In the data rows, 128 means zero.
Some points, one per row:
[117 110 118 139 115 114 126 143 119 135 124 137 147 148]
[ 86 122 110 159 105 123 107 115 112 124 132 173 129 168]
[144 148 163  88 119 140 114 163 104 108 123 148 114 124]
[159 145 123 116 179 132 131 109 146 139 136 121 141 129]
[106 156 124 163  80  73 132 134 119 140 141 147 106 138]
[103 121 142 145  63 111  96 142  73 159 126 139  95 171]
[118 147 140 169  87  81 131 133  98 149 137 136 121 140]
[124 146 127 116 178 159 148 120 152 113 109 127 138 127]
[162 123 142 114 116 144 128 125 117 105 146 121 128 100]
[134 109 120 116 106 156 122 144 136 111 114 136 114 137]
Then 10 other points, each followed by its number:
[ 87 129 104 178 120  85 120  99 133 148 121 133 157 126] 0
[102 133 112 174 134  92 133 117 146 141 107 143 139 131] 1
[149 107  97  80 198 202 136 122 161  95 117 102 133  87] 2
[ 57  70  76 213  87  74  87  93 147 122  79 137 165 191] 3
[167 185 139  98 154 156 127 124 120 130 144 109 112 101] 4
[145 136 139 121 178 177 131 112 149 141 151 115 135 123] 5
[108 116 119 125 125 131 135 118 140 120 125 116 129 115] 6
[ 99 132 132 163  87 116 111 132 131 119 124 140 132 136] 7
[149 139 155 118 138 117 124 154  97 135 155 137 107 124] 8
[147 128 103 108 174 114 139 104 177 139 118 114 162  85] 9
Which three of these numbered points are nearest to each point below, looking only along the 2 directions in which the first points spread most? Their numbers follow each, nearest first.
[180 132 102  87 221 204 123 107 162 121 110  87 157 110] > 2 5 9
[ 84  52 101 219  46  41 105 109 134 125  91 138 157 190] > 3 0 7
[145 130 112 107 163 149 132 133 160 120 141  97 136 116] > 5 4 9
[102 117 129 153  85  92 115 139 106 124 135 139 136 141] > 7 8 1
[ 65  62 119 184  36  75  98 116 126 136 118 190 145 145] > 3 7 0
[ 88 110 131 156  61  69  98 143 114 132 118 150 117 145] > 7 0 3
[137 130 145 108 115 102 133 148 105 139 136 115 117  96] > 8 6 7
[ 90  98  85 156 128 115 108 117 146 130 132 132 175 131] > 1 0 6
[ 85 132 143 181  73  59 110 103 111 156 119 133 134 141] > 3 7 0
[126  84 140  96  93 165 119 165 110 116 107 129  89 150] > 8 4 6
[131 142  79 135 210 188 175  98 201 111 102 122 172  98] > 9 5 2
[136 137 129 110 166 152 147 134 156 104 134 136 150  86] > 5 4 9
[146 130  60 129 219 181 161  91 210 120  72  88 162 110] > 9 2 5
[122  97  85 144 167 142 141  92 156 133  99 104 166 136] > 9 5 6
[146 141 152  91 127 142 111 150  84 140 162 113  94 142] > 8 4 6
[ 99 161 129 154  80  99 131 116 127 151 136 141 137 110] > 7 1 0
